Look-ups in named tables: a row name and a column name give one cell, copied from the table.

renozod =
         makuroz  koto  nud  basu
nekete       -36    17  -41    13
damanov       27    15  -31     1
kir          -45    16  -58    27
vadaz          5    39  -19    -5
geb          -24   -22  -48    26
luk           -1   -16  -65    37
lor          -10   -39  -72    51
vifoso        26    10   32   -59
pigegin       13    19   38   -70
masoso        35    14  -12   -13
givus         28    19   29   -53
tanidol       16   -22   14   -37
bil          -46    -7  -59    35

tanidol, makuroz -> 16
givus, basu -> -53
givus, makuroz -> 28
lor, makuroz -> -10
pigegin, koto -> 19
nekete, basu -> 13
masoso, nud -> -12
tanidol, basu -> -37
lor, koto -> -39
Row with the largest basu: lor

dok =
          dup    teg    zon
zeto    26331  45396  43488
vufudo  71516  67166  68223
torud   79571  69667  73490
nak     92273  74681  77733
romuzi  39247  48365  47364
sem     91313  75996  75201
rad     46362  60845  55880
tosubo  66734  62207  65546
dekeb   80430  72418  69458
mogu     2523  34870  28534
sek     84730  73842  72697

vufudo, dup => 71516
dekeb, zon => 69458
mogu, dup => 2523
dekeb, dup => 80430
sem, zon => 75201
rad, dup => 46362
mogu, zon => 28534
zeto, dup => 26331
sem, dup => 91313
nak, teg => 74681
torud, dup => 79571
nak, zon => 77733

fuf:
,pelarek,tirev,pak,komab
lib,137,115,93,190
kuzel,148,136,37,179
vagerag,178,108,123,184
fegel,140,114,181,201
viv,144,150,194,202
favef,163,106,105,185
sozu,142,153,160,198
kom,138,134,188,202
bol,179,101,99,180
safim,167,192,175,194

What is the pelarek of sozu in fuf?
142
What is the komab of sozu in fuf?
198
What is the komab of bol in fuf?
180
What is the pelarek of fegel in fuf?
140
What is the pelarek of vagerag in fuf?
178
What is the tirev of lib in fuf?
115
What is the komab of safim in fuf?
194

pof:
,butetu,dil,kizilab
nulez,55,64,72
lezugi,18,52,39
zonebag,66,20,35
mepubu,4,67,46
zude,36,60,57
lozet,53,19,26
tavose,24,32,22
nakam,72,48,66
torulu,81,33,56
mit,46,66,69
ruzad,63,49,62
meb,8,39,20
zod,10,57,39
gek,55,63,71

What is the butetu of nakam in pof? 72
What is the dil of tavose in pof? 32
What is the kizilab of zonebag in pof? 35
What is the kizilab of lozet in pof? 26
What is the kizilab of zod in pof? 39
What is the dil of nulez in pof? 64
What is the kizilab of meb in pof? 20
What is the kizilab of gek in pof? 71
What is the butetu of lezugi in pof? 18
What is the butetu of mepubu in pof? 4
What is the butetu of zude in pof? 36
What is the butetu of mit in pof? 46
What is the dil of gek in pof? 63
What is the kizilab of zude in pof? 57

Table tukipi
	suku	ledak	vetuv
visokig	112	1057	4275
lasagi	3715	7142	6125
fur	128	2136	2159
gesedo	3968	9110	5957
mip	1724	2720	2146
kal	2861	5074	95
zenerit	2596	-7663	7934
gef	2496	-424	2825
bimesaf	5155	954	3443
gisasud	3602	5995	4319
von	-2223	3405	1581
poz	2773	3190	2882

fur, suku: 128
visokig, ledak: 1057
gesedo, ledak: 9110
bimesaf, ledak: 954
visokig, vetuv: 4275
fur, ledak: 2136
zenerit, ledak: -7663
kal, vetuv: 95
kal, suku: 2861
fur, vetuv: 2159
von, suku: -2223
gisasud, suku: 3602
lasagi, suku: 3715
gesedo, vetuv: 5957
bimesaf, suku: 5155
poz, ledak: 3190
mip, ledak: 2720
zenerit, suku: 2596
von, ledak: 3405

nidefom
         kapi  guv  bora  bapare
rol       173  176   161     128
baraf     123  160    14     128
kezaliv   135  168   161     128
diti       98  152    80     128
nabatik    98  224   177     128

diti, guv: 152
diti, kapi: 98
nabatik, kapi: 98
diti, bapare: 128
kezaliv, bapare: 128
nabatik, bora: 177
nabatik, guv: 224

Table lidob
columns: riduvi, levugab, nur, koma, baf, siruvi, fideve, baz, res
kase: [6559, 5956, 4021, 825, 3627, 4447, 6438, 3951, 1683]
bar: [6785, -8790, 5322, 4491, 4873, 6761, 5404, 5784, 4107]
mulimo: [5820, -4644, 4881, 5370, 4777, 5955, 5871, 4145, 8021]
lom: [2456, 5765, 5784, 4044, 2990, 4833, 1511, 1712, 4075]
bodi: [5616, 997, 5961, 4131, 5660, 5314, 1430, 4428, 5746]
mifu: [8142, 1396, 4662, 123, 2863, 7012, 5385, 4638, 3468]
vel: [3488, 4578, 5308, 7404, 7390, 5064, 5075, 4660, 7275]
nizukoz: [4587, 9220, 5105, 8324, 3938, 3959, 7339, 6574, 7966]

What is the siruvi of mulimo in lidob? 5955
What is the riduvi of bar in lidob? 6785
What is the baz of nizukoz in lidob? 6574
What is the res of nizukoz in lidob? 7966
What is the baz of bar in lidob? 5784
What is the nur of mifu in lidob? 4662
What is the riduvi of mulimo in lidob? 5820
What is the levugab of vel in lidob? 4578
What is the fideve of bar in lidob? 5404
What is the baz of lom in lidob? 1712
What is the siruvi of vel in lidob? 5064
What is the siruvi of bodi in lidob? 5314
What is the riduvi of mifu in lidob? 8142
What is the siruvi of lom in lidob? 4833
What is the baz of bodi in lidob? 4428
What is the fideve of vel in lidob? 5075

